Each row is where one point has got to under a steady rotation. How many ticks took it there?
The counts run from 0 to 55.
90, 89, 74, 92, 99, 125, 114, 108, 117, 105, 95, 73, 101, 101, 56, 84, 115, 66, 96, 80, 102, 132, 104, 69, 50, 121, 109, 113, 113, 103, 75, 108, 98, 89, 123, 93, 84, 85, 92, 136, 115, 114, 109, 90, 76, 98, 82, 99, 111, 127, 106, 128, 130, 101, 99, 116 -> 30
83, 82, 105, 82, 121, 121, 99, 102, 119, 83, 119, 69, 123, 131, 64, 79, 118, 82, 72, 94, 107, 132, 85, 84, 62, 117, 114, 113, 127, 112, 63, 102, 95, 74, 112, 87, 113, 87, 93, 128, 131, 96, 106, 70, 105, 102, 101, 98, 97, 103, 115, 116, 114, 98, 76, 114 -> 0
87, 75, 101, 74, 115, 109, 132, 101, 115, 77, 111, 75, 126, 113, 61, 90, 121, 72, 92, 98, 107, 133, 101, 71, 64, 124, 99, 128, 121, 106, 75, 106, 89, 67, 109, 98, 100, 81, 90, 127, 117, 95, 108, 78, 96, 97, 82, 106, 101, 103, 104, 117, 116, 97, 88, 104 -> 16
86, 81, 91, 102, 106, 145, 102, 97, 124, 107, 124, 72, 110, 113, 53, 100, 116, 90, 99, 95, 105, 136, 94, 84, 54, 133, 111, 117, 127, 106, 59, 106, 100, 88, 120, 100, 104, 83, 83, 116, 117, 93, 101, 73, 124, 104, 87, 106, 105, 113, 108, 140, 107, 88, 72, 107 -> 43
84, 95, 90, 100, 100, 117, 89, 118, 109, 91, 118, 73, 101, 105, 56, 104, 100, 88, 70, 99, 103, 145, 109, 87, 60, 135, 100, 103, 128, 136, 87, 104, 109, 98, 118, 106, 121, 69, 78, 123, 120, 92, 109, 60, 92, 89, 94, 106, 97, 135, 105, 109, 130, 98, 101, 108 -> 55
83, 87, 100, 91, 103, 110, 106, 110, 124, 86, 122, 74, 104, 109, 66, 97, 120, 80, 57, 101, 97, 136, 102, 76, 66, 140, 99, 94, 133, 128, 98, 101, 98, 95, 123, 108, 124, 73, 72, 117, 124, 95, 105, 63, 108, 90, 88, 111, 91, 122, 103, 101, 125, 105, 97, 102 -> 53
87, 98, 75, 84, 89, 107, 101, 91, 114, 86, 103, 85, 110, 94, 73, 77, 106, 86, 59, 98, 98, 140, 114, 75, 52, 127, 98, 118, 108, 119, 79, 100, 70, 108, 112, 96, 120, 78, 81, 136, 117, 107, 91, 63, 102, 88, 109, 93, 116, 121, 109, 122, 110, 117, 88, 105 -> 5
71, 78, 91, 94, 118, 128, 97, 124, 124, 96, 125, 84, 108, 89, 67, 95, 97, 74, 86, 106, 123, 142, 110, 67, 59, 134, 97, 102, 121, 124, 81, 89, 91, 96, 117, 110, 110, 88, 76, 122, 99, 109, 114, 66, 90, 90, 91, 108, 102, 122, 109, 123, 121, 103, 88, 124 -> 10
81, 84, 78, 89, 93, 113, 111, 98, 119, 87, 104, 89, 103, 87, 75, 77, 111, 77, 58, 104, 97, 146, 106, 72, 53, 131, 101, 116, 106, 110, 81, 100, 63, 116, 116, 98, 120, 76, 73, 139, 112, 112, 96, 60, 108, 94, 100, 107, 111, 112, 110, 115, 111, 113, 85, 90 -> 6
94, 95, 76, 93, 93, 122, 115, 78, 108, 81, 113, 95, 97, 101, 67, 92, 120, 72, 88, 100, 95, 145, 103, 74, 57, 126, 106, 122, 105, 95, 66, 107, 80, 112, 113, 102, 126, 77, 92, 144, 99, 96, 90, 66, 114, 95, 101, 91, 113, 131, 103, 122, 113, 117, 77, 92 -> 23
91, 89, 87, 84, 106, 119, 112, 121, 114, 102, 108, 75, 101, 108, 62, 89, 91, 68, 94, 94, 102, 140, 113, 68, 60, 136, 92, 110, 113, 121, 80, 101, 97, 89, 113, 101, 94, 89, 69, 140, 96, 110, 118, 64, 68, 94, 83, 96, 107, 116, 124, 129, 134, 88, 92, 119 -> 12
80, 94, 103, 101, 107, 116, 100, 98, 131, 94, 108, 75, 123, 125, 54, 73, 111, 85, 77, 93, 100, 122, 103, 81, 57, 111, 107, 105, 120, 104, 59, 100, 94, 63, 107, 77, 126, 85, 97, 137, 121, 105, 104, 63, 97, 103, 96, 109, 111, 99, 105, 111, 106, 108, 76, 120 -> 1
95, 99, 86, 98, 112, 114, 105, 102, 107, 80, 125, 81, 108, 107, 48, 99, 117, 78, 72, 108, 103, 130, 99, 84, 64, 126, 102, 96, 123, 119, 83, 97, 120, 79, 119, 106, 127, 75, 87, 134, 124, 82, 113, 75, 92, 96, 91, 100, 99, 143, 105, 108, 124, 104, 105, 106 -> 37
87, 72, 87, 96, 100, 115, 107, 96, 117, 85, 107, 87, 109, 88, 79, 85, 121, 84, 67, 101, 99, 149, 103, 72, 62, 137, 103, 116, 107, 116, 98, 97, 67, 124, 127, 110, 113, 79, 68, 123, 117, 103, 93, 73, 113, 92, 95, 114, 110, 115, 110, 117, 106, 107, 90, 96 -> 7
92, 75, 77, 94, 110, 137, 103, 107, 115, 100, 126, 85, 114, 97, 55, 107, 110, 74, 97, 99, 113, 150, 91, 76, 73, 133, 112, 113, 112, 102, 74, 102, 84, 109, 129, 110, 113, 77, 89, 129, 126, 98, 102, 76, 116, 91, 87, 106, 106, 128, 106, 130, 101, 105, 73, 102 -> 26
89, 92, 80, 101, 100, 139, 96, 124, 123, 103, 110, 82, 102, 95, 58, 100, 100, 58, 113, 91, 115, 136, 102, 67, 65, 134, 107, 106, 103, 101, 75, 106, 95, 99, 129, 98, 102, 101, 86, 123, 120, 122, 117, 85, 95, 96, 92, 112, 106, 126, 107, 129, 109, 97, 82, 126 -> 28
103, 108, 77, 102, 104, 130, 101, 90, 100, 89, 124, 84, 96, 115, 61, 102, 103, 95, 84, 102, 98, 127, 117, 89, 55, 125, 109, 115, 117, 119, 79, 111, 112, 97, 121, 103, 118, 70, 79, 135, 93, 75, 109, 68, 105, 88, 102, 98, 99, 144, 99, 121, 124, 104, 97, 100 -> 39
82, 96, 87, 93, 98, 111, 93, 102, 128, 92, 100, 68, 119, 121, 68, 78, 113, 78, 60, 100, 93, 131, 108, 77, 57, 112, 102, 99, 118, 112, 67, 100, 94, 77, 105, 81, 118, 73, 95, 143, 127, 108, 107, 67, 95, 102, 102, 102, 116, 109, 109, 113, 115, 103, 81, 115 -> 2
94, 97, 82, 87, 80, 108, 112, 99, 128, 109, 105, 65, 105, 108, 72, 71, 125, 73, 76, 85, 91, 124, 108, 75, 47, 133, 90, 115, 119, 114, 80, 104, 87, 93, 125, 85, 103, 79, 81, 123, 124, 121, 103, 68, 104, 99, 95, 96, 109, 118, 108, 115, 127, 115, 111, 112 -> 49
90, 99, 87, 86, 84, 108, 101, 85, 117, 87, 92, 81, 119, 111, 72, 63, 113, 79, 68, 89, 87, 131, 115, 76, 45, 113, 99, 105, 108, 111, 73, 92, 87, 76, 110, 76, 121, 79, 94, 146, 114, 106, 103, 66, 103, 98, 101, 93, 113, 119, 111, 110, 115, 110, 88, 108 -> 3
98, 77, 97, 93, 92, 101, 134, 94, 113, 87, 110, 82, 111, 106, 55, 89, 128, 80, 83, 90, 98, 127, 94, 74, 50, 123, 99, 126, 133, 115, 90, 117, 99, 77, 127, 99, 90, 76, 88, 132, 134, 110, 108, 90, 102, 103, 81, 108, 99, 118, 91, 118, 131, 109, 105, 105 -> 33
83, 71, 104, 77, 105, 100, 141, 104, 117, 83, 108, 85, 117, 115, 52, 83, 123, 79, 85, 90, 104, 139, 113, 72, 60, 127, 99, 128, 125, 104, 75, 117, 88, 73, 114, 99, 83, 87, 82, 129, 102, 101, 109, 79, 85, 93, 89, 103, 96, 101, 97, 121, 129, 96, 92, 101 -> 15
82, 85, 96, 98, 104, 117, 97, 120, 113, 82, 119, 72, 103, 111, 54, 118, 109, 80, 72, 98, 105, 148, 102, 88, 77, 145, 94, 94, 131, 129, 102, 97, 100, 92, 120, 105, 127, 80, 72, 116, 120, 92, 110, 57, 106, 95, 99, 109, 100, 133, 106, 103, 120, 107, 98, 109 -> 54
94, 100, 98, 97, 91, 134, 108, 88, 114, 102, 123, 79, 94, 115, 70, 105, 112, 88, 87, 90, 98, 128, 103, 82, 48, 138, 120, 122, 115, 112, 65, 114, 106, 102, 116, 100, 110, 65, 73, 125, 106, 81, 97, 76, 122, 108, 93, 96, 96, 133, 106, 140, 114, 93, 93, 96 -> 41
89, 88, 80, 95, 101, 143, 104, 102, 132, 104, 126, 68, 121, 111, 61, 94, 118, 78, 94, 83, 104, 134, 104, 86, 62, 126, 109, 113, 129, 96, 57, 115, 108, 85, 124, 88, 108, 78, 85, 128, 129, 106, 93, 80, 118, 106, 89, 100, 99, 117, 106, 132, 108, 102, 82, 117 -> 44
83, 77, 90, 106, 107, 98, 130, 101, 105, 85, 108, 84, 113, 110, 48, 94, 133, 85, 82, 95, 97, 133, 81, 79, 58, 123, 99, 110, 118, 105, 97, 122, 98, 82, 117, 91, 105, 84, 87, 125, 124, 103, 103, 84, 97, 101, 85, 116, 104, 122, 100, 112, 132, 106, 109, 99 -> 34
93, 102, 89, 95, 94, 114, 102, 95, 97, 91, 123, 84, 107, 118, 49, 101, 109, 79, 72, 111, 98, 132, 97, 92, 60, 126, 109, 100, 119, 119, 85, 102, 119, 88, 114, 106, 123, 68, 80, 147, 107, 75, 115, 64, 95, 96, 102, 99, 107, 155, 100, 118, 130, 99, 106, 96 -> 38
83, 85, 83, 91, 74, 94, 125, 86, 123, 91, 105, 65, 107, 112, 73, 77, 122, 82, 72, 86, 89, 131, 108, 76, 53, 124, 98, 117, 129, 119, 98, 116, 93, 100, 120, 89, 103, 80, 78, 121, 131, 114, 86, 64, 97, 91, 94, 116, 111, 116, 98, 108, 119, 119, 106, 100 -> 50
85, 72, 104, 91, 114, 101, 123, 103, 103, 79, 106, 83, 124, 120, 58, 90, 130, 71, 81, 96, 106, 136, 85, 80, 73, 128, 104, 121, 133, 105, 79, 102, 86, 64, 105, 108, 115, 85, 94, 140, 119, 86, 108, 78, 89, 103, 88, 108, 87, 110, 99, 95, 126, 102, 89, 116 -> 17
81, 86, 90, 86, 100, 105, 123, 102, 124, 84, 112, 78, 103, 111, 60, 87, 125, 88, 63, 85, 89, 136, 109, 71, 55, 130, 105, 113, 128, 116, 100, 114, 93, 94, 126, 100, 103, 80, 71, 118, 135, 111, 98, 68, 111, 95, 96, 109, 99, 119, 102, 114, 116, 123, 116, 101 -> 51
84, 99, 92, 97, 102, 107, 96, 92, 109, 79, 117, 85, 127, 121, 47, 88, 117, 80, 77, 102, 99, 124, 104, 80, 55, 116, 99, 111, 120, 109, 71, 91, 104, 78, 100, 95, 132, 81, 91, 152, 104, 83, 114, 59, 89, 108, 92, 93, 122, 128, 104, 94, 122, 108, 91, 112 -> 20
95, 85, 84, 94, 91, 110, 122, 102, 117, 108, 97, 67, 104, 110, 58, 83, 113, 59, 92, 82, 99, 134, 110, 78, 54, 130, 104, 118, 109, 99, 87, 117, 101, 82, 115, 97, 81, 81, 85, 123, 112, 120, 108, 89, 81, 95, 76, 106, 109, 126, 99, 122, 126, 106, 108, 112 -> 31
101, 101, 88, 91, 82, 123, 106, 88, 103, 92, 122, 90, 102, 111, 61, 110, 105, 85, 83, 98, 103, 135, 106, 87, 40, 128, 108, 119, 113, 115, 71, 111, 113, 95, 112, 103, 117, 65, 87, 132, 109, 73, 102, 60, 107, 96, 100, 101, 102, 137, 106, 142, 115, 98, 99, 95 -> 40
92, 82, 100, 110, 110, 106, 111, 104, 100, 80, 115, 76, 103, 109, 46, 101, 120, 79, 80, 107, 95, 133, 86, 81, 70, 132, 101, 98, 131, 120, 90, 109, 109, 76, 118, 103, 120, 76, 81, 134, 122, 86, 115, 74, 98, 100, 85, 105, 101, 135, 101, 106, 127, 111, 102, 108 -> 36
96, 81, 94, 84, 104, 101, 138, 97, 109, 98, 97, 69, 118, 107, 56, 87, 119, 63, 85, 84, 100, 132, 102, 68, 51, 130, 112, 119, 120, 96, 85, 115, 97, 78, 131, 93, 82, 86, 82, 132, 121, 107, 102, 89, 87, 102, 77, 99, 108, 122, 98, 125, 136, 101, 110, 112 -> 32
83, 87, 92, 91, 95, 147, 117, 90, 120, 93, 127, 81, 99, 119, 57, 105, 120, 83, 94, 90, 102, 133, 106, 86, 56, 129, 114, 129, 123, 107, 70, 108, 102, 100, 119, 107, 117, 80, 88, 115, 116, 93, 95, 77, 121, 105, 93, 97, 97, 124, 100, 144, 99, 90, 82, 109 -> 42
87, 90, 69, 100, 95, 128, 102, 87, 112, 90, 118, 84, 109, 99, 65, 94, 110, 89, 92, 106, 99, 152, 94, 75, 55, 139, 108, 130, 105, 93, 71, 90, 84, 118, 128, 103, 120, 82, 86, 132, 100, 104, 101, 80, 121, 103, 90, 107, 110, 137, 111, 123, 108, 113, 74, 95 -> 24
92, 99, 79, 93, 86, 117, 111, 79, 107, 86, 112, 81, 102, 99, 65, 92, 108, 72, 79, 99, 97, 137, 109, 63, 46, 125, 106, 127, 102, 103, 63, 87, 85, 100, 112, 100, 126, 76, 91, 143, 98, 92, 103, 66, 104, 103, 97, 92, 113, 134, 104, 127, 109, 110, 91, 88 -> 22
90, 88, 89, 99, 100, 140, 100, 104, 127, 115, 122, 65, 113, 107, 56, 87, 126, 79, 92, 77, 110, 129, 100, 83, 66, 122, 106, 108, 121, 105, 62, 113, 109, 85, 114, 80, 108, 83, 93, 124, 128, 113, 99, 71, 97, 102, 86, 104, 110, 113, 110, 129, 103, 90, 78, 134 -> 45
81, 87, 93, 95, 116, 133, 94, 126, 117, 94, 116, 71, 110, 97, 69, 88, 93, 67, 90, 96, 116, 143, 113, 67, 63, 133, 103, 107, 111, 114, 74, 107, 100, 103, 117, 101, 98, 90, 80, 130, 96, 110, 128, 69, 83, 94, 91, 103, 99, 116, 121, 125, 123, 92, 89, 118 -> 11
91, 97, 81, 94, 94, 119, 99, 109, 131, 108, 102, 71, 118, 116, 59, 73, 122, 73, 87, 84, 95, 132, 118, 84, 65, 106, 114, 98, 121, 113, 70, 116, 103, 87, 114, 83, 108, 87, 88, 130, 127, 127, 109, 60, 93, 98, 98, 99, 109, 116, 114, 122, 120, 106, 95, 125 -> 47
82, 74, 77, 107, 104, 133, 99, 113, 121, 95, 120, 79, 102, 92, 57, 99, 110, 65, 99, 97, 105, 147, 97, 72, 68, 131, 99, 110, 116, 95, 70, 103, 100, 108, 121, 100, 104, 87, 92, 130, 119, 111, 114, 91, 102, 101, 94, 108, 105, 134, 112, 126, 108, 95, 81, 115 -> 27
88, 78, 100, 75, 103, 105, 121, 102, 106, 88, 108, 74, 108, 110, 67, 82, 104, 74, 93, 83, 109, 133, 110, 68, 50, 120, 99, 129, 112, 104, 65, 117, 90, 83, 115, 108, 89, 88, 81, 132, 106, 99, 114, 69, 76, 95, 91, 96, 97, 106, 108, 123, 133, 92, 99, 103 -> 14
91, 88, 94, 87, 111, 105, 95, 96, 103, 80, 105, 87, 117, 124, 57, 83, 126, 79, 78, 101, 98, 132, 107, 76, 65, 121, 111, 103, 127, 102, 71, 92, 103, 77, 110, 91, 129, 81, 98, 151, 118, 85, 116, 70, 98, 100, 89, 100, 106, 129, 98, 107, 119, 118, 80, 104 -> 19
87, 78, 95, 105, 114, 102, 124, 98, 104, 74, 119, 72, 114, 118, 36, 95, 132, 76, 80, 100, 102, 137, 93, 79, 62, 131, 96, 111, 124, 113, 97, 119, 109, 72, 120, 107, 111, 86, 83, 127, 131, 89, 108, 77, 99, 107, 82, 107, 113, 130, 90, 106, 120, 109, 109, 111 -> 35
78, 71, 79, 97, 101, 121, 102, 117, 120, 88, 113, 84, 108, 92, 67, 100, 103, 84, 73, 104, 106, 159, 94, 65, 58, 141, 99, 114, 116, 114, 89, 94, 83, 122, 130, 111, 125, 83, 77, 134, 124, 103, 102, 61, 112, 90, 94, 114, 101, 116, 106, 119, 112, 116, 82, 107 -> 8
92, 91, 70, 97, 102, 130, 103, 107, 122, 116, 106, 67, 109, 95, 58, 90, 109, 67, 100, 79, 107, 127, 103, 71, 64, 140, 100, 104, 109, 97, 76, 108, 112, 96, 123, 102, 96, 88, 88, 131, 104, 122, 117, 81, 79, 92, 77, 106, 114, 122, 109, 126, 119, 105, 96, 119 -> 29
85, 77, 85, 105, 96, 132, 109, 87, 113, 84, 111, 92, 117, 91, 63, 100, 116, 80, 87, 97, 112, 141, 104, 74, 62, 130, 115, 128, 114, 105, 83, 101, 88, 106, 124, 108, 119, 72, 91, 132, 105, 102, 90, 76, 122, 98, 88, 105, 106, 127, 110, 122, 101, 95, 70, 106 -> 25
91, 83, 104, 94, 118, 103, 115, 102, 109, 82, 111, 81, 126, 107, 51, 95, 126, 77, 77, 102, 99, 142, 92, 82, 62, 118, 103, 118, 124, 100, 75, 96, 99, 75, 111, 94, 121, 81, 101, 144, 116, 92, 116, 77, 96, 112, 91, 93, 106, 113, 91, 96, 119, 102, 76, 110 -> 18
92, 106, 84, 93, 91, 113, 107, 93, 128, 97, 97, 62, 111, 108, 62, 76, 117, 72, 83, 83, 89, 131, 120, 80, 45, 124, 100, 103, 127, 110, 75, 107, 101, 93, 116, 83, 96, 70, 78, 129, 129, 132, 98, 72, 90, 100, 91, 103, 106, 127, 106, 114, 129, 110, 113, 124 -> 48
93, 72, 95, 81, 110, 114, 117, 116, 108, 103, 111, 74, 99, 112, 65, 94, 98, 67, 104, 80, 110, 135, 115, 77, 51, 139, 100, 121, 108, 103, 65, 109, 93, 95, 110, 98, 91, 84, 88, 137, 100, 111, 118, 67, 74, 94, 84, 97, 93, 119, 115, 122, 140, 87, 100, 104 -> 13
85, 92, 77, 105, 103, 128, 95, 116, 136, 103, 109, 72, 115, 115, 64, 87, 125, 70, 96, 80, 105, 129, 104, 85, 65, 117, 111, 99, 128, 112, 62, 102, 108, 93, 123, 85, 107, 80, 91, 121, 131, 122, 105, 74, 105, 103, 86, 114, 115, 118, 102, 127, 114, 98, 83, 120 -> 46
78, 81, 95, 105, 97, 100, 109, 103, 122, 85, 110, 76, 107, 109, 58, 91, 127, 90, 70, 103, 94, 137, 101, 83, 56, 125, 96, 107, 126, 127, 107, 104, 92, 89, 125, 109, 126, 73, 78, 120, 137, 104, 99, 75, 109, 92, 96, 113, 108, 120, 101, 112, 134, 121, 111, 104 -> 52
100, 106, 91, 95, 95, 113, 106, 84, 101, 84, 114, 82, 110, 108, 65, 94, 105, 77, 73, 96, 97, 140, 102, 73, 53, 128, 98, 120, 108, 103, 76, 84, 96, 89, 114, 87, 137, 77, 90, 152, 99, 89, 106, 60, 97, 103, 98, 97, 117, 134, 97, 106, 111, 104, 91, 106 -> 21
